One turning vector, and how many ticks it has turned:
The counts run from 0 to 125.
[147 117  98  96 137 130 120 140 157 105 149  85 112 142 105 103 140 140
 164  93 103 104 145 161 130 130 129 122 109 169 118 119 116 137 152 101
 125 105 134 145 170 123 163 129 129  82 169 113 118 181 148  89 110 150
 121 133 185 118 193 117  98 106 129 172 159 185 158 129 155 174 128]
115
[154 142  95 104 128 134 112 101 134 136 161 112 112 131  91 122 123 130
 175 133 106 121 102 196 167 145 101 169 118 165 138 121 106 149 164 118
 104  98 128 160 173 139 140 108 126 116 170 110 102 143 123 124 135 129
 120 148 183 130 172 110 150 107 113 146 167 152 125 175 144 183 144]
111
[139 143 101  95 125 164 114 153 124 119 124  68 121 143 115  94 147 121
 145 146 111 149 112 171 141 148 133 137 109 148 128  99 138 112 153 107
 131  81 154 156 113 127 146 137 106 136 168  93 135 174 119  78 106 134
 108 117 188 147 168 144 139 114 118 154 210 129 132 173 105 151 108]
13
[113 158 126  89  86 170 114 139 124  97 119 111 123 143 104 141 159 136
 186 126 116 119 134 168 152 119 117 161 115 144  98  85 128 161 154 102
 169  69 137 141 134  86 121 134 110 104 164 108 133 194 140  92 106 128
 159 112 165 140 167 119 132 109 139 160 164 179 150 152 130 179 151]
123
[134 133 112  73 130 146 121 152 108 108  83  91 130 146 133 128 138 127
 168 128  96 128 118 142 133 122 155 142 114 158 102 123 145 138 166 101
 146  75 158 131 161  90 127 131 144 138 184 123 119 177 163 114  91 101
 145 138 181 139 168 115  70 126 116 158 162 152 160 145 125 164 141]
70
[142 130  99  81 139 147 144 121 157 104 149 135 134 128 100 125 121 129
 168  98  70 124 126 167 146 147 111 142 139 174 113 103 125 173 137 135
 121  85 117 177 128 103 140 112 123  99 160 148 112 169 151 124 102 146
 123 148 179 111 168 135 107 122 106 139 145 141 118 187 165 186 152]
36
[112 142 107  64  80 146 145 157 120 115 157 118  93 124 109 135 119 158
 189 116  89 116 122 168 140 121 124 136 115 136 109 104 138 166 128 130
 161  60 107 170 105  88 153 136  99  97 145  94 142 151 114 103 139 120
 142 112 173 136 129 125 127 106 115 129 158 145 108 193 173 163 157]
38
[ 99 163 108  94 136 167 141 103 132  98 126 106 120 161 118 119 136 112
 160 145 113 141 127 174 166  94 108 121 124 174 114 146 132 124 139 134
  99 108 106 168 140 110 180 110  92 139 147 105 126 191 118  98 103 140
 122 133 176 130 186 132 143  98 119 127 174 153 133 165 128 174 114]
23
[ 91 154 107  97 125 149 130 166 112 106 156  91 101 113 124 106 127 147
 173 128  90 128 110 189 124 110 126 107 110 158 131 135 149 120 139 113
 124  78 121 157 147 116 192 124 139 122 158  70 149 179 136  90 135 125
 125 134 163 138 172 148 100  74 121 102 141 146 111 151 137 190 136]
104
[132 133 117 105 107 145 141 153 125 129 185  94 124 119 111 166 150 157
 171 103  90 103 157 156 149 145 119 137 106 176 114  66 125 170 144 114
 129 102 153 157 161  98 156 116 116 109 137 140 100 181 136  82 123 138
 126 142 210 134 176 133 124  97 145 120 129 126 121 148 142 176 148]
40
[143 137 135 106 118 135  91 150 142 112 151  86  95 152 103  76 110 160
 154 138  89 104 125 184 131 123 103 155 124 159 112 147 130 147 149 119
 133  45  93 174 147 122 151 119 157 132 176  82 149 160 127 126 159 100
 148 139 144 171 163 120 108 117 112 125 176 151 121 181 141 169 138]
109
[126 141  93  89  85 181  96 180 109 103 133  97 123 124 103 138 128 160
 175 134  97 144  96 183 146 126 130 123 112 159 119 126 157 121 152 112
 163  73 140 132  99  91 166 146 100  87 159  94 143 181 131 132 144 128
 130 144 151 154 159 102 130 116 123  95 172 147 144 166 122 158  87]
3
[130 142  90 101 136 139 139 142 139  98 152 102  97 137  90  92 143 117
 164 102 125 117 136 173 122 121 102 110 111 156 127 165 146 152 146 119
 103  88 100 182 137 104 169 122 102 112 147 112 134 153 128 133 139 126
 123 150 182 151 170 133 142 115 121 111 153 152 132 207 195 162 131]
28
[118 125 127 100 105 122 130 148 135 123 138 104 135 142 131 116 132 131
 137 112  91  71 158 149 112 136 102 141 121 158  87 101 141 170 174 105
 118  74 129 161 130  84 160 106 117  98 139 165  96 182 151 120  81 120
 100 138 187 133 170 136 127  92 113 134 140 164 164 153 140 200 169]
125
[153 117 109 101 100 155 116 138 147 117 162 113 111 153  86  95 145 146
 196 102 119 145 140 154 149 131 124 150  95 176 111 127 113 163 137 114
 141  75 136 142 141  79  98 121 151  85 176 103 148 175 134 134 122 133
 171 141 177 157 141 128 128 116 113 139 160 152 127 143 148 162 163]
119
[153 140 109  91  86 147 116 152 100 124 114 108 120 159 116 125 132 126
 178 158 102 125 122 155 138 129 147 134 101 153  86 146 134 158 175  92
 133  74 138 149 141  69 130 133 123 143 175 101 164 170 132 104 122  83
 151 142 178 138 145 121 119 142  92 109 174 137 124 195 157 133 127]
74
[122 177 108 102 102 144 112 112 141 131 138 107 110 120  87 104 144 131
 166 125 112 102 111 226 166 120  78 127 131 144 123 119 116 151 153 122
 113 118 130 148 147 130 178 105 109 103 153 115  97 147 143 137 148 124
 118 158 169 143 167 122 164  95 130 141 161 160 133 192 154 184 149]
112
[160 124  86 111  94 130 134 136 137 128 144  96 114 143 101 119 110 148
 151 146  90 122 104 170 121 139 109 156  94 175 109 125 129 133 184 116
  83  96 146 142 104 127 163 116 116 133 159 131 113 166 132 145 128 116
  79 155 182 130 174 142 120 106  66 126 160 124 108 186 117 148 113]
10
[153 112  96 115 133 145 120 158 149 121 148  84 133 177  94  91 110 139
 142 133  88 131 137 145 129 146 133 157 103 167 115 123 133 139 181 115
  94  66 139 155 116 117 150 123 139 113 165 132 142 180 126  99 110 111
  93 120 175 140 172 124 131 104  74 135 184 117 115 203 106 133 107]
9
[120 147 101  80 120 132 122 141 118 111 145  86  89 130  86 119 148 144
 170  90 101 115 141 168 138 129 116 114  92 171  98 147 146 160 151 112
 120  82 100 158 151 100 166 126 116 119 167  69 120 132 140 107 156 111
 142 150 192 164 145 135 107 136 115 114 161 145 116 191 186 155 142]
29
[150 127 103 118  89 131  99 167 121 130 160 105 121 138 101 109  88 156
 184 136  89  96 103 173 126 129 112 142 121 161 109 140 140 134 155 132
 125  72 146 137 123 117 156 130 116 111 162 105  99 177 159 166 152 118
 125 130 156 155 174 110  81  62  87  96 146 150 137 145 143 193 131]
55
[149 136 103  81 139 137 115 153 149 129 149  90 118 117  91 111  99 151
 143 110  80 147  77 196 131 187 142 136 121 164 134  94 123 122 137 109
 137 101 131 170 129 125 142 140 150 142 170 104 138 157 119  84 134 112
 125 151 174 147 155 136  99 111 119 121 146 102  97 187 149 183 143]
101
[111 164 135  84 104 150 136 144 137 104 137  81 133 131 110 161 120 158
 137 103  89 105  95 167 134 155 123 137 114 155 121  85 143 123 148 109
 148  82 139 120 150 158 201 160 138 128 172 106 139 180 146  95 140 142
 118 124 166 146 182 162  93 123 130 155 172 114 106 172 131 152 128]
96
[126 159 142  94  88 133 104 146 102 122 107  84 125 149 129 103 130 160
 137 128  92  77 124 180 112 123 104 133 123 136  91 140 135 127 157 111
 142  88 151 131 135 131 187 142 140 133 176 114  73 183 151 128 134 112
 143 131 150 116 168 110  87  83 133 151 171 150 153 170 110 172 125]
60
[121 151 104 105 159 124 119 141 159 118 151 104 133 134 142 132 125 137
 156 124  80 147 114 160 129 142 148 153 120 178 143 111 122 126 157 107
 116  75 136 145 179 145 156 111 131 130 162 118 131 168 150  86 133 139
 128 125 172 139 195 123  83  85 124 176 177 140 138 150 132 200 139]
106
[113 142 108  96 108 118 121 151 165 110 125 131 127 121  93  92 163 128
 145  89 121 103 131 176 114 152 105 132 136 147 109 140 135 136 153 111
 134  71  99 159 146 113 154 147 138  76 158 130 137 167 158 144 126 156
 121 147 176 157 158 159  93  86  95 152 161 167 137 169 177 182 168]
117
[121 132 117  96 115 128 118 147 107 154 167 110 101 113 131 138 121 146
 173 120  76  86 115 175 134 127 134  93 125 159 110 113 160 147 163 107
 107 122 142 138 126 103 191 142 126 125 164 120 102 168 154 107 141 144
  97 118 164 116 190 110 103  84  96 137 142 143 147 155 126 226 141]
50
[139 140 130  96 118 146  87 166 146 143 141 123 133 137 124 119 139 130
 133 134  97 133 104 165 113 149 127 121 146 150 109 104 148 126 150 109
 174  64 131 160 140 125 157 156 136 113 157 110 154 207 136 111 147 142
 148 103 141 136 175  95  82  70 131 130 159 132 137 138 157 201 130]
52
[108 159  99  85 124 126 127 158 150  88 104  96 133 146 109 115 131 115
 119 100 103 141  97 164 109 161 146 130 136 166 115 130 132  90 149  92
 160  64 132 142 137 145 185 144 117 136 167 101 123 186 152 108 108 110
 120 131 159 149 192 176  85 111 125 148 139 138 127 169 163 170 136]
16
[125 122 102  99 125 183  93 179 103 118 132  89 134 150 112 134 152 153
 159 128  72 148 136 155 138 140 145 121  92 172 136  94 145 148 154 110
 140  75 159 133 128  80 149 130 134  99 167 114 118 180 137 101 124 124
 113 129 161 143 185 118 129 105 118 119 174 122 144 156  75 145  84]
4
[120 136 100  94 128 155 111 161 128 113 138  94 144 124 120 150 132 144
 140 128  66 132 131 165 137 125 136 140  97 182 136  91 151 134 173 104
 113  82 166 130 137 108 168 119 113 107 164 148  93 172 158 116 103 141
  68 150 172 125 195 121 113  96  89 122 162 140 150 171  93 166  93]
5
[166 136  98  87 120 120 104 137 162 148 126  95 133 144 120  84 156 107
 153 127 111 118 104 158 139 146 147 149 144 151 114 121 117 130 173 115
 126  76 153 162 143 124 136 142 117 111 177 156 140 176 142 134 109 149
 124 115 185 120 176 102 112  78 114 172 199 154 159 178 130 149 129]
62
[113 147  88  92  80 153 107 160 122 134 123 120 115 103 103 150 115 130
 159 143 103 137 106 197 151 139 114 132 117 159 120 125 161 130 156 126
 132  85 142 128  78  96 160 148  87  94 163 103 129 164 146 154 136 141
 111 148 161 151 160 123 142 111  95 103 174 143 132 189 160 179 103]
2
[107 163  97  98 150 151 117  97 145 115 132 102 122 153 121 134 153 121
 187 155 102 175 106 184 183 119 123 153 112 174 126 102 128 131 143 115
 118  90 126 162 141 120 148 126 101 143 157 100 133 167 128 102 126 125
 146 143 178 129 195 128 146 109 111 154 186 154 124 163 140 159 125]
22
[116 169 131  75 106 128 106 135 127 102 133  80  97 118  98  93 154 133
 144 103  99  91 123 217 142 103 101 117 126 133 111 123 130 114 140  95
 133  88 107 160 123 119 183 139 109 106 163  88 101 143 125  94 142 137
 147 139 169 146 160 123 139  93 150 149 180 169 128 172 138 173 132]
113
[130 136 135  98  94 132 138 136 144 142 147 117 103 109  91 135  93 138
 175 115  98 100  92 179 136 131 115 142 137 140 111 121 139 163 161 125
 133  97 133 149 126 134 142 143 117 130 143 123 103 162 147 144 144 102
 101 110 164 148 151 130 107 105  89 138 142 111 136 192 158 206 161]
46
[148 139 130  86 104 121  97 165 127 139 111  89 144 156 126 118 124 123
 137 120  84 110 114 168 112 157 131 135 132 157  98 124 123 131 178  91
 149  81 149 150 147 132 141 140 144 111 166 127 106 180 146 119 120 131
 143 114 170 122 178 109  86  90 131 171 183 156 170 172 118 158 128]
61
[114 170 115  88 101 157 113 124  93 107  89  87 108 131 128 148 151 100
 144 147 120 103 141 153 131 110 125 130 123 156 106 144 165 119 167  88
 142  76 129 152 127  92 159 157 100 132 157  85 145 193 154  99 120 118
 132 116 187 159 165 102 127 128 121 142 187 137 175 178 172 157 124]
78
[114 147 110  92 104 137 132 136 140 130  97 128 147 141 119 109 117  84
 161 150 123 125 113 164 126 132 123 137 142 158 108 130 129 145 187 123
 112  64 144 170 138  90 174 126 115 134 159 178 156 189 157 169  84 109
 130 149 190 116 174 136 110  91  99 121 146 156 134 207 172 156 141]
72
[152 127 154 105 109 163 102 158 113 139 152  96 118 106  99 119 121 148
 173 100  97 118 105 184 140 145 126 112 130 130 109  82 143 167 144 102
 164  96 148 165 134 105 142 141 127 115 168 110 136 177 110  75 141 127
 128  95 166 148 173 102 144  85 136 123 160 108 136 191 126 179 139]
48
[140 173 102 110 102 137 129 114 114 135 113 102 126 133 111 163 142 109
 155 155 119 128 125 170 172 139 116 120 118 168  97 119 121 142 170  90
 107 103 149 143 147  93 174 122  89 133 139 149 121 174 163 137 107 121
 109 181 205 133 170 124 145 115 110 112 152 144 147 194 151 157 109]
76
[ 92 183 108 101  95 155 124 122 103 132  98 103 114 128 131 155 156  96
 144 158 121 101 125 178 148 117 112 126 126 156 109 127 152 129 160 105
 124  93 133 153 121  91 181 139  92 134 138 124 131 177 167 115 107 116
 104 170 194 153 160 111 129 127 117 121 168 134 151 203 159 179 120]
77
[159 160 107  95 107 160  80 168 127 151 147  92 127 134 117 107 146 140
 167 135  86 142  98 184 152 130 132 136 119 156 124  92 137 137 134 119
 151  65 167 148 142 124 110 127 112 137 151 115 117 159 137 133 165 118
 148 122 165 144 185  87 127  74 131 137 183 122 138 183 118 168 136]
57
[135 112  77  87 153 149 133 146 158 110 146 104 123 148 108  85 135 102
 173 142 120 173 115 161 130 140 142 138 107 168 131 141 124 141 175 129
 113  90 135 169 141 114 141 129 136 138 175 118 164 173 136 127  99 109
 106 112 184 143 190 133 123  95  84 120 170 138 115 185 139 151 128]
18
[141 143  99  70 121 134 129 127 109 109 151  77 103 131  78 152 140 153
 192  79 106 138 141 158 165 151 137 137  79 180 114 117 128 157 156  98
 133 102 109 128 151 123 135 135 129 119 162  74 124 145 123  94 150 137
 139 152 187 149 161 117 111 151 125 148 156 137 134 176 177 145 119]
30
